Rows are one point carried round by a steady rotation, each followed by how many steps it has turned.
The counts run from 0 to 426.
[  0  10  -9  -3 -11 -10 -32 -16  33 -19 -15  11 -25  22  -3  18  18 -14
  -7 -24 -11  16   2   4   7  -5   7  16   5 -15 -25 -14   6  -4   6   3
  17  -9  -6  -5  -6  -4 -17  -2   3   9] | 345
[ 15 -10 -24   9  15  15   6  32   3  13  22  15 -25  -6  -4  -5 -16   1
  -3   9  27 -24   5  -7  16  13   0  -6  32   4   2  -4  13   1 -11   8
  -7  -3  -2   1  14 -12  -7  30   1  -2] | 26
[ 14 -10 -41  -1  -3   2   4   2  -8  -5  25   0 -16  16  13  -1  27  -2
  -9  15   4   8   7  -2  23   6  23 -10   4 -14   2   2  -2  -2  34  10
  -3  -1  -1 -12  35  -6  -4  24  25   1] | 226
[  1   9 -11   7   4 -21  -6 -20  -5 -15  15  13  32 -16 -16  -5  -4  -2
  -4  -1  -5  12  -7  17  20  -9  -8 -39   8  13  -5  15  20   3 -16  -1
   2 -11  26  19  -4  13  -9   4   1   3] | 271
[ -6   9 -20 -13   5  26   1  26   0   9 -29  22  32 -10 -17   3 -12   6
  11  14   3 -23   7  -5  14   2   0   2  -8  14  21 -14  24  19   9   3
 -20 -10  -5 -13 -15   4  17   5   2 -21] | 415
[-16  -1  -2 -15  -7 -13   7  25   2   5  23  -7   6  10  13 -24   7 -30
  10   5   7 -28  17 -13 -14  -7   6  -9  13  -5 -16   3 -26 -19  20  -5
 -11 -32  19   2   1  -1   7   1  -2  -4] | 251
[-21   3  -3  16  -8  -3  18  16 -29 -10   1 -11   5   6  -4  -4  22 -35
  14  10 -10  10   9 -19 -10 -28 -15  -5   2  -1 -10 -10  20  30  27   5
 -13 -16   9   2 -19   9   2 -22   3   5] | 242
[ -1 -27 -17  -1  -9  -5  37  10  13  15  12 -13  -2 -29  -2   1   8  13
  -4  21   0  19 -10  -4  -1 -15 -15 -12  -1   6  -4   8  12   5  -9  -5
  -2  24   9  34  23 -23 -14  -2 -13   3] | 302
[ 10 -18  -4 -30 -21 -28  10  28   6  14 -22   4  29 -21  -5  -8   0 -25
  -1  20   9  -8  10   7   8  13 -10 -11  -4   4  -4   2 -13 -18  -1 -18
   8 -28  13 -10   3  10   8 -15   3 -10] | 278
[ 11  -3 -22 -14  -3  12  -7  16 -14  -2 -24  23  18 -13 -30   4   5  11
   2  -5   1   1  12   7  17   4  -4 -13   0  13   0 -12  41  28   1  10
 -13   1  10   2 -13  -5  11  13  22   1] | 417
[-19 -11 -22   2   5  16  19  18 -12  -2   9 -13  15 -11  -7   4 -21  24
   1  10  23 -12 -21  -1  12 -18  16  15  -6  17   9 -16  20  -1   6   5
  -1  27  -1  23  -4 -20  10  17   2   2] | 178
[-19 -14   2 -12  -5  16  11 -11 -27 -33 -17 -10 -12  -1 -24  -8 -13   5
   0  -9  15  16  -3  -4  23  -7 -28   1 -23  18 -14   9 -24  -9  -7  22
   3  -2 -14 -13  -7  -6  -4 -14   2  13] | 185
[ -2 -31 -22 -18  -4   5   1  -4  23  10 -21 -25 -19   5  -3 -13  -9   1
  -5  -5  -3   7  19  14  -1 -19  22  17  -2  15  -4  -4  -2 -18  33   5
 -13  12  -3  14  21  -6  -5  -2 -17   0] | 314
[ 18  -4 -16 -12  -9  -3  -3  10  17   6  16   3 -26 -16  -9   4  30  -9
 -27  -2   3   6   7 -14   7  -2   0   0   1 -18   2   1  33   6  26  13
  12 -30  15   9  11 -13   2  21  15 -16] | 17
[  0 -26 -14 -30  -7  19 -13   8  28   1  -9 -10 -40  -3  -7 -13  -4  -9
  24  -9  10  -6   4  -1   6   3   1  17   1   1 -17  -2   2 -24  -2   7
   1 -12  10  16   5 -11 -21  24  16 -12] | 163
[ -8  -8   3  17  22   9   0 -10  14  -3  24  13 -21   9   9  -1  -3  16
  -4 -13   0  34  12  -5 -28   2   4  -8  18 -20   7  36  -9  -3   1  11
   0  16  13 -15  -9  -6  -9  -8 -27  -8] | 111
[  2  -5 -17 -12   1  -1 -25 -27  20 -19  -7  19 -19  -5  -2 -17   4 -22
  -4 -20  14  16  13  31   5  -6  22  -2 -13  -6 -16  -3 -16 -14  12   1
   5 -11   9 -12 -14  17  -7  10  -4 -21] | 136
[ 10   2  11  -9 -11 -27 -10   0   7  -4  11  10  28  10 -10  15   0  15
  -5 -11 -30 -10  -8  -8  12   9 -11  -9  27   3 -19  12 -16 -14  -1  -1
  22  -5  12   9  17 -12 -10  -1   2  26] | 71
[  7 -20 -19 -26  -6  21  -5   2  23   7   9 -13 -32  -5  -3  -7  -1   9
  14  -9  -2   0 -15  -3   2  -1  14  16   3   4  -6   3  16 -15  12  16
  11  -2  17  28   7 -17 -16  33  12 -19] | 164
[  3  -6  10 -21 -14   1  -3   8 -24 -11 -16  19   4 -16 -32   4   7 -21
 -18  -7  12   4  18  -2  10  15 -29   4  -7   3  -7   1   4  21  -4   6
  -3 -22   6 -18 -10  -5  14 -22  16  -8] | 7
[ 17  -4 -11  -7 -24   3  -5  12  26  -1  -6   6  -9 -16   2   6   7  -9
 -20   0  22  24  -2   6   1  -1   6   5  -3  -4  14   0  27 -23  -2  15
   5   2  13 -32 -24  18  12   4 -12 -30] | 141
[ -7 -22 -25   3   0  18  13  25  -6  -1  -6 -13  -3  -5  -5   1 -17  19
   4   8  34  -8  -7   0  15  -6  13  10   0  25  -2 -14  19 -21  -8  16
  -7  30   0  11   5 -16  12  20   4   9] | 177
[  2  -1  10  -6 -15   6  -3 -15 -15 -33  17   4   9  -4 -12  -4   1  13
   0 -25  -8  16   2  -9   5  -8 -32 -16  -3   4  -5  18   2 -15 -22  18
 -11 -21  23  -8 -20 -27   1  -6  17  -6] | 395
[-11  20  -3  -6  -9 -13 -30 -16  26 -11 -10  13  -4  17  -6  27  10 -15
  -2 -20 -19   0 -12   1  -6  -5  11  24   2 -20 -13 -18  -2  -1  24  -7
  11 -11   1   5 -11  -6 -16  -4  -7   0] | 344
[ -7  -1   5 -31   8   7 -17   0   3  -7  -7  22 -10 -15 -33  -8   5 -15
   8 -14   6 -24  15 -12   2  18 -22  -5   6  -2 -16  -1 -21   7   5   5
  -6 -37   4  -6   2  15  -4   2  15 -11] | 11
[  3  -4  -6   3  15   6  14  20  34  34 -20   7  -1 -15  -2   4  -4  -3
  -6  24 -10   6  -6 -14  -5  -2  -7   2  -3 -11  31  27  22   4  10   0
  16  -7   1  -5 -13   4  -8 -11 -27 -24] | 290
[-28  10 -23  11  26   6   6  -9 -12 -23  16  34  17 -15  -9  -6   4   5
 -17  -2  34 -18   1   6  17   4  10 -13  -5   7   4   3  -1  15  -6   3
  -6  13  12   9   3   3   7  29   8 -14] | 0
[ 10 -22  -5  -7   0 -15  -9   9  -9   5  21 -33  12  -4 -25  -3  -4  15
 -15 -11  -8   2   3 -13  11  -7  19   3  10   9 -11  -9   8  -9  32  15
  25 -17  16  25   6  -1  15   7   7  25] | 44
[ -9  -7  -4   6  -3   5   5  20  18   2   0   7 -20   7  18  -6  -6  -8
   9  -9  17   9  26   0 -20 -13   7  -5  25   0   0   7   6 -20  -2   8
 -38  24  15 -23  -8   0   6  -8 -30  -7] | 114
[-27  26 -10  13  17  21   4 -19  -8 -19  -4  36  12  14 -13   7  -5   2
   2  -3 -16 -20 -11  -3  15  -1 -17  -1   6  -1 -12   0  -4  30   3  -2
  -6   2 -23  12  10 -12 -24   3   6   0] | 210
[ -9   9 -24  -2 -12  17  16 -13 -10 -25  -9  24 -21  14  -2  -5  20 -18
  -3   2  -9  -4   0   4  30   0 -35 -13   6   9 -11   6   1  14   2  16
 -19  11 -13 -12  18  -7 -26  12  18   0] | 212
[ 13   5  -4  13  20  13  -7  24  12  12   9  17 -24  -3 -17   2 -25 -10
   5   8  28 -23   5 -20  10  17  -2   1  16 -21   5 -10 -12   0 -11  -5
  -5 -32 -21 -13   9  -7 -14   1 -20   2] | 24
[  8  -7  -2 -22  13 -23 -11  12  13  20 -31  13  22  -6 -19  -8  -3 -12
   0  -4  -2  -7  18   7   6  14  16 -10  -7  -3 -16   0 -16   0   9 -21
  28 -38   8   9  -5   3  -2 -10   4   2] | 282
[ -5   2 -13 -28   4   2  -8   3  28   0   1   3 -17 -13 -15  -9  19 -24
  -2   3   2 -24   4 -19   3  -2  -2   5  -4 -15  -7  -4   6   3  34  -1
  -5 -38   3  10  12   9   1  13  17 -25] | 15
[-17  11 -11 -10 -14  22  21  -9  -4 -18  19  11   9   6   0   8  13  -5
  -7  24 -29  -7 -21 -13  10   1 -34  -1   4  -1  15  12   6  21  13  11
 -11   7  -7  -6  20  -3 -20   7   9 -24] | 214
[  4  -6  -5   1  12 -14  -6  -6  -4   5  17 -26  17   1 -18  -2 -12  14
 -12   0 -12   2  -9 -19  12 -13  28   3   4  -2  -9 -12  -5  -2  33   5
  32 -28   3  32   2   1   3  -5  -7  20] | 45
[  5 -13  -8  15  14   8  -3   7   7 -16  19 -10 -18  -4  -7  13 -29  34
   8   1  27  11 -14 -18  11   8  13  -2   2   3   9   2   3 -28 -28  22
   2  13  -1  -5  -4 -16 -12  12 -12  11] | 173
[ -7  24   2  29  17  -2  -5 -15  -4  -3  10   8   7  17  13 -13 -20 -10
 -18  -6   0  -1   8   1   5  -7   9 -14   8 -13  15  24 -17  -4   2 -10
  15 -36   5  -5 -20 -10 -12 -14 -27  -7] | 259
[  6   3 -15 -11  11  14  -8   5 -14   0 -10  23  27 -17 -37   7   3  24
  -2  -7  -7   3   1   2  18   1  -8 -14  -5  13   7  -7  38  38   6   7
   6  -5   7  14  -9  -2   5  11  17  -1] | 418
[ 11  -4   0 -25  11 -20 -11  16   9  22 -15  10  41 -13 -17   0 -12   1
   1  -2 -12  -8   1  -1   3  14  14  -2  -2  -5  -2  10  -9   4  12 -21
  32 -27  15  16  -6   2   5  -6   6  -6] | 281
[ -3 -15 -19   2  21   0  -9  -9   1 -17  27  -8 -15  17   3  -3  10  16
  23 -11   7  14 -10  -8   0   1  28   1   7 -14 -19   4  -8 -22  16  17
   8   5  23   2 -10   5   2  23  28   6] | 373
[-28  -6   6   4   9  16  15 -21 -32 -25   3  -9  20  -5 -27   7 -21  19
  -5  -2   2  14 -15  -7  14  -5  -9  10 -32  14  -1  -4 -12  17   1   9
  15   3 -11  15 -15 -15  -7  -8  -1   9] | 183
[  7  -4 -16 -15  -4 -20  -5 -12  28  -2 -11  15   4  23   8  -4   9 -13
   0  -3 -21 -13  10  14  21  -2   0 -20  13   1 -32   3 -21 -29   4  -5
   8  -6  -8   6  31 -11 -22  10   8  26] | 74
[  1  -4 -18  11  19  20  12  31   3  22  21  13  -5 -10  -7  -5 -25  -2
  -1  14  13 -34 -10 -11  11   8   6  13  31   3  11  -7  17  11   0  -4
  -7  -2   1  14  15  -7  -5  27  -9 -11] | 27
